A single turn carries every row of the set below to another of its rows. Some are shown first; where does it send the rows asked next?
tibup: [ -6 -24   4   0  15   6  -8  13  -9  -6  -4 -15  -6  -9 -18   6   2 -14
   1   1   4  20]
Feni: [ 20   7 -12 -17   6   3   8  -5   2  10  26  -1   1 -14  -1  -7  12   5
  -6   4   8  16]
tezun: [  2 -23  -4 -16   7   1  -3  -4   2 -19  -1  -9  15  -5   6   6 -12 -23
 -13  11  22   0]
kep: [ 13  12 -13  -7  10  -5  20  -8   6   4   9   6 -11   3  15  -2   8  -4
  -3  10  20 -11]
mani: [ -9 -14  -2  -8  11  -4   3  -2  -6 -14 -14 -18 -13  -4  10  13  -4 -22
 -17   0  41   4]
Degad: [ 16  -3 -10 -12  13   4  -7  -9   6  18  16  -7 -13  -5  -4   8  -1   7
  -1   7  14  33]
vel: [ 10   2 -14 -14   9  -4  23   4  -4   8  10 -10 -11   5   0   9   7  11
 -14  21  25  -9]
dul: [-12 -26   4  -4   7   4  10 -15 -10  -4   9  -7  17   6   5   5 -11 -21
  -4   5  10   8]
kene: [ -6 -24   0 -13   6   2   5 -17  -4 -12   7  -8  17   0  11  11 -14 -23
 -11   6  24   6]
vesu: [ 16   9  -9 -16   7  -1  24  -2  -2   4  25   1  -1  -3   2  -3  13   5
  -8   6  15  -4]
Lelik: [ 13  -2 -14 -22   9   3  12  -2  -4  10  23 -14  -2  -7 -10  12   7  17
 -11  12  19  14]
malob: [  4  -1   9  -4   9 -14   8   2  -1 -11  -3  -9 -26   3  -9   2   5  -5
  -5  -8   6 -16]
Nel: [ -4  -5  -4   1   8 -11   1 -19  -1  -1  -7  -6 -30  -4  -4   7   7 -12
   8  -5  -4   3]
sil: [ 19  10 -16  -4   9  -6   3 -12  15   8   1   7 -18  -4  18  -7   4 -11
   1   9  16   6]
vir: [ 12   3 -10   1  14  -8  13   0   7  12  -4  -4 -25  14  11   3   0  -1
  -6  19  26  -6]
Zes: [ 23   6 -15 -10   8   1  -3  -9  11  12  12   2  -9 -14   8 -10   5  -5
  -1   6   9  23]
sinev: [ -4  -5 -13  -6  -1  -7  -3 -29  -5   8  -2 -20 -17 -19   3   6  10  -9
  -6  -5   6  24]
zegut: [ -5 -29   5   0   7   3   4  -1  -6  -6   3  -8  17   4  -2  -4  -8 -19
  -3  12   1   4]
bas: [  5  -3  -6 -16  -5  -6   2 -13  -8   1   7 -30  -6 -21  -1  -1  11  -2
 -26  -8  21  19]
nis: [  2 -18   3  -3  14  -2 -14  13   2 -14 -18 -16 -13 -10  -3   6  -3 -21
  -9   2  24  12]
sizi: [  9   0   8 -16   2 -12  10   7  -6 -10   7 -22 -12  -8  -9  -3   9  -1
 -25 -11  22  -5]
ladum: [-18 -23   2  -1  13   6  13  -2 -22  -2   7 -18   0  -6 -12  13   8  -7
  -3  -1  10  16]
muto: [  2 -26  -1  -6   5   2  -4   6   1 -15  -3 -10  15  -4  -3  -2  -9 -21
  -9  15  10   0]
tila: [-19 -17  -1  -6  11   0  20 -11 -21  -6   0 -19  -4   0   4  18   4 -12
 -13  -3  31   6]
paz: [ 16  -1 -10   1  16  -5  -5  -6  12  19  -3  -3 -24   7   8   2  -6  -3
   1  11  18  21]

dul moves to kene
Nel moves to sinev
Zes moves to Feni
Now these:
Lelik moves to vel
tibup moves to ladum

A single turn carries every row of the set below to another of its rows. Some are shown first; where does it send the rows asked next?
zepu: [  4 -16  -7  -1 -12   5 -22 -15   1  16 -18   9  -8   8   4  -2  12   2
   4   6  -2]
memez: [ -7 -12 -11 -11  -6  19  -2 -25  -9  -8  -1  -3  11   6 -20 -21  -7  20
 -17  -3 -20]
Tam: [ -1 -25  -6   3  -3 -11   3 -20  13   2 -16   4   0   0 -22 -22  -4  27
 -15  10   0]
Minib: [ 20 -20  -6   6 -14  19  -6 -10   7  -6  -6   6  12  -6  -9  -9  -9   6
 -18  -7  12]
sazem: [ -2 -31 -11  -2  -1   1  10  -2  11   2 -12  -5   4  15 -16 -14 -14  22
  -7 -12  19]
movev: [  2  -6 -17  -9 -14   3   3 -27   6 -15   4  20  11   1  -5  -9   4  22
 -13  -2  -4]
kudi: [ -1 -17  28  -3   0  11  -6 -29 -13   0  -4  -9   6  -1  -4 -13  -3  17
  -6  -2  -3]
Lugi: [  9 -26   6 -11  -6   9 -21 -10   0  10  -5   6 -16  20 -10 -12   2  12
  13  -6   4]
tuzo: [-13 -13  -1   4   0   2   2 -23  13   1 -13 -13  -4 -11 -23  -9   1  26
  -3  -1  -4]
Gokir: [  8 -15   8  -9 -12   0  11 -10   8   3 -14  -1  11   3   5  12  17  19
   8   5 -15]
lam: [ -5 -14  11 -10  11  20  16  -5  -9  16   6  11   5  17   4  -4   6  16
  -2  15   5]
laki: [ -6 -33   3 -13  -6  28   3   8  16  -1  -4   8   4   0  -2 -22  -3  18
 -22 -17  -1]
kifu: [  2 -17  16  -3   7  18   5   1  -4  20  -3   6   9  16   8  -4  -4  20
 -17  18  -2]
Dezu: [ -4 -21 -12 -11  10   9  -6  -1  15  -6   2  22  17   2 -19 -12  15  22
   9   7 -12]
Puf: [ -4 -18 -14  -3   8  30  -1 -12  11   9   3  -1  18  10   4  -8  -7   0
 -10  14   9]
tiv: [  4 -19  -1  -4   9   0 -14  -7   8  -7  -7   9  23  -5 -11 -25  -6  12
  -1  15 -21]
Fev: [ 11 -14   6 -15  -4  12   9  -7  -2 -15 -17  11   1   5   8 -21   2  33
  16  -8  -1]
tafab: [ 14 -28  -4   7   5   9   5 -16  -2   5   3  21  -2   6   7 -26   7  22
 -18   6 -10]
nek: [-13 -22  -2  -8 -10  22   7 -16  -7   2 -30  11  22  -6   5  -4   0   1
  -5   1  -9]
kiso: [  4 -36  -1  -3 -13   9  -7 -11  -8   7 -17  -1   2  -6  12 -16 -15  19
  -2  21 -10]
fik: [ -9 -37   9 -26   7  14 -16   0   6  -2 -18  13   2   3  -4 -18   7  11
   7  -2 -14]
soru: [ -2 -29   5 -17   4   7 -17   0  14  -4 -22  18   1  -6  11 -10   9  14
   6   0 -16]
todi: [ -2 -39 -15 -17  -9  19   5  -3  -2   6   1  15  -8   7   0 -11   9  31
  11   9   2]
vad: [ -9 -24   5  -4  -4  24  -2 -14   3  11  -3  14   8   7  -9  11  26  28
  -9  -7   1]
movis: [ -8 -30 -12   3   4   4  11 -21  16   4  -9  11  -2   1 -31  -2   1  26
   0  -1  -1]
Dif: [-11 -13   9 -11   6  10 -17  -5  17  -9   1  -1  21 -13 -19  -6   4  14
   5   0 -10]
gedu: [-14 -31   8 -13 -16  23  -8  -7   8   3   4  -8  -3 -17   4   2  -2  16
   1  -2   8]
gomu: [ -1 -26  -5  -2  -4  17 -17 -11   6  16   3   3 -17   4  -3 -14   1  -8
  -5  -6  -4]
pime: [-11 -30   3 -21   8  11  -9  -8   8  -6 -11  16  -1 -11   6 -19   7  -2
   6   0 -13]
pubi: [  7 -18   0 -11  10  26  -8  -3  12   1   5  -9  10  22  -2 -18 -10  23
  -2   8  14]
bidi: [ -5  -6  14 -15 -17   3   4   0   0  11 -10   9   7   6  -8 -14 -23  12
  -9   9 -15]
vamed: [ 17 -18 -18   5  -7  31  -3 -10 -11   1 -22   4  12   8 -17  -5   2  18
  -2  -2  -5]
kire: [-12 -22 -21   7   3  11  15 -12   6   6 -17 -10   4   1 -10  -4 -11   8
  -3  -9   5]
gadi: [ 12 -30  18 -20  -5   4   7   1   4   3   2 -12   2  16 -11 -19   1  23
  -5  -1 -14]
Badi: [  5 -15  -1  -7 -10  16 -10 -17  10 -10  -4   7  13   7 -17   6  -9  37
 -12 -14 -14]
Denoz: [ -4  -8  -7 -14  -9  10  19   1   3  11  -1  27  -2  11  -9 -11 -10  15
   3   7 -17]
rar: [ -3 -32  -5 -11  -6   9  21  -8   8  10   7   4   8   1  -2  -9  10  -6
 -15   5 -16]
tubis: [  7  -6  -8  -4   6  21  -6 -14   8   2 -11  -3  17  16  10   1   0  21
  11  17  11]
pek: [  9  -8  -9  -9 -11  24  -1 -12  -6 -12  -2  -4   4   2 -18 -20  11  16
  -1  -8  17]
gonap: [ 0 -7 20 -4  8 16  9 -2  2 12  8  3  2  5 13  1  1 18 -8 10  8]
Futo: [ -3 -11 -18   3  -5  -4   9  -8   5  -1 -25 -12   3   8  -2 -12  -1  26
   1  -2  13]
lin: [-14   5   8 -16 -17  14   8   5  13  10  -1   9  -1   0  -8   1  -3  21
  -1  -3 -10]

Dezu moves to Puf
tuzo moves to Futo
Now these:
movev moves to Minib
Denoz moves to gomu
kudi moves to Fev
rar moves to gedu
fik moves to lam

A single turn carries every row of the set below to another of its rows. Some are shown first; where does it send the rows asked next?
tama: [ 11  -1  19  19   9 -15  13 -14   1  14   6   1   0   2  -2  13  -5   1
  14  11  16  -6  -5   1  12  -6   7]
fimes: [  0   7   1 -19  11   4   8   2   2  -1  -6  -1   3   1   8   4  12   4
  -3  -2  -6 -14  16  -2 -13 -12   6]
lis: [  1 -19  -7 -16   4  -5   0   9   8 -12   6  -4   0  -3 -11  -5   1   2
  -2   1   3  -8  19  -6 -12 -13  -2]
Rati: [-10   8   8   9 -17 -12  12  -4  -5  -4  13   4   5  16  12   1  -9  -9
   4 -23   4 -11   4  -8  11  16  -8]
Tev: [ 15  -4 -20  16  -2  -8  -6   9  -6   6  -1  10  -6   1   7 -13  -7  10
  12   0  -4   3 -21 -10   3  16  -3]
pid: [ 11  -1   4 -17   0  -1 -22 -12   7 -11  -2  -9  -6   0  -8 -15 -16  -4
  -3   7   3   8 -14  -7  -7   6  -9]
kur: [ 10  -9  31  20   3  -8  -4 -11  -4  10   6   4   4  -2 -15   5   9   1
   0   6  15  -3  -2   0  14 -10   6]
nagaf: [ 10  11  -8 -18   3  -3  -4 -10   9   2  -1 -20 -11   5   7   0 -18   2
   3   6   1   1 -16   2 -11   8  -4]
nogad: [ 16  -8 -10  17  -6  -1 -18  12  -9   4  -3  14  -2  -1  -5 -21   2   9
   1  -5  -5   6 -19 -11   6  11  -4]
petok: [-10   3  11   9 -18 -13   5  -4  -4 -11  11  11   9  17   6  -5 -11 -10
   4 -20   4 -10   3 -12  12  15 -12]
Zifo: [ 13   4 -18  19  -6   0   0  13  -5  20  -8   4  -7   7   9  -3   4  16
   8  -6  -7  -3 -20  -2   4  12  -7]
rufib: [  9  -3  13 -15  -8  11 -26  -3   7   2  -6 -16  -4   4 -15  -7   3   1
 -15  -4   1   4 -12   1  -6   1 -15]
zis: [-13  -1  15  11 -23  -7   1  -1  -3  -6   9   7  10  16   0  -2  -2  -7
  -2 -24   6 -10   6  -9  12  11 -18]
lige: [  1  -7   2 -16   6   5  -1   9   1  -5   6  -7  -1  -6  -6  -2  15   2
 -13  -8  -2  -9  19  -4 -11 -12   8]
Loku: [ -1  -6  -8 -19  10  -5   9   3  10  -6  -7   2   4   5   2   1  -2   3
   9   8  -2 -14  15  -7 -15 -13  -3]
dolip: [ 10   0  27  20   5  -7   8 -11  -1  18   3  -2   2   3  -5  15   9   6
   5   6  14  -7  -3   5  13 -11   5]
lepu: [ 12 -11  22  19   7 -17   1 -15  -1   4   9   5   2  -3 -11   2  -5  -2
  11  13  16  -1  -4  -3  13  -7   7]
niva: [ 14  -1  -6  19 -10   6 -13  15  -8  16 -11   8  -2   5  -1 -10  15  16
  -3 -10  -7   0 -18  -4   6  10 -10]
reve: [  8  13   3 -14  -5  10  -7  -5   9  15  -6 -26 -10   9   0   8   3   7
  -9  -3   1  -4 -13   9  -9   3 -11]
davep: [-12   4  12  12 -22  -7   9   0  -4  -1  13   1   5  17   6   5  -1  -5
  -2 -27   5 -12   5  -6  11  13 -14]

Zifo moves to niva
zis moves to petok
lis moves to Loku
Now these:
pid moves to nagaf
tama moves to dolip

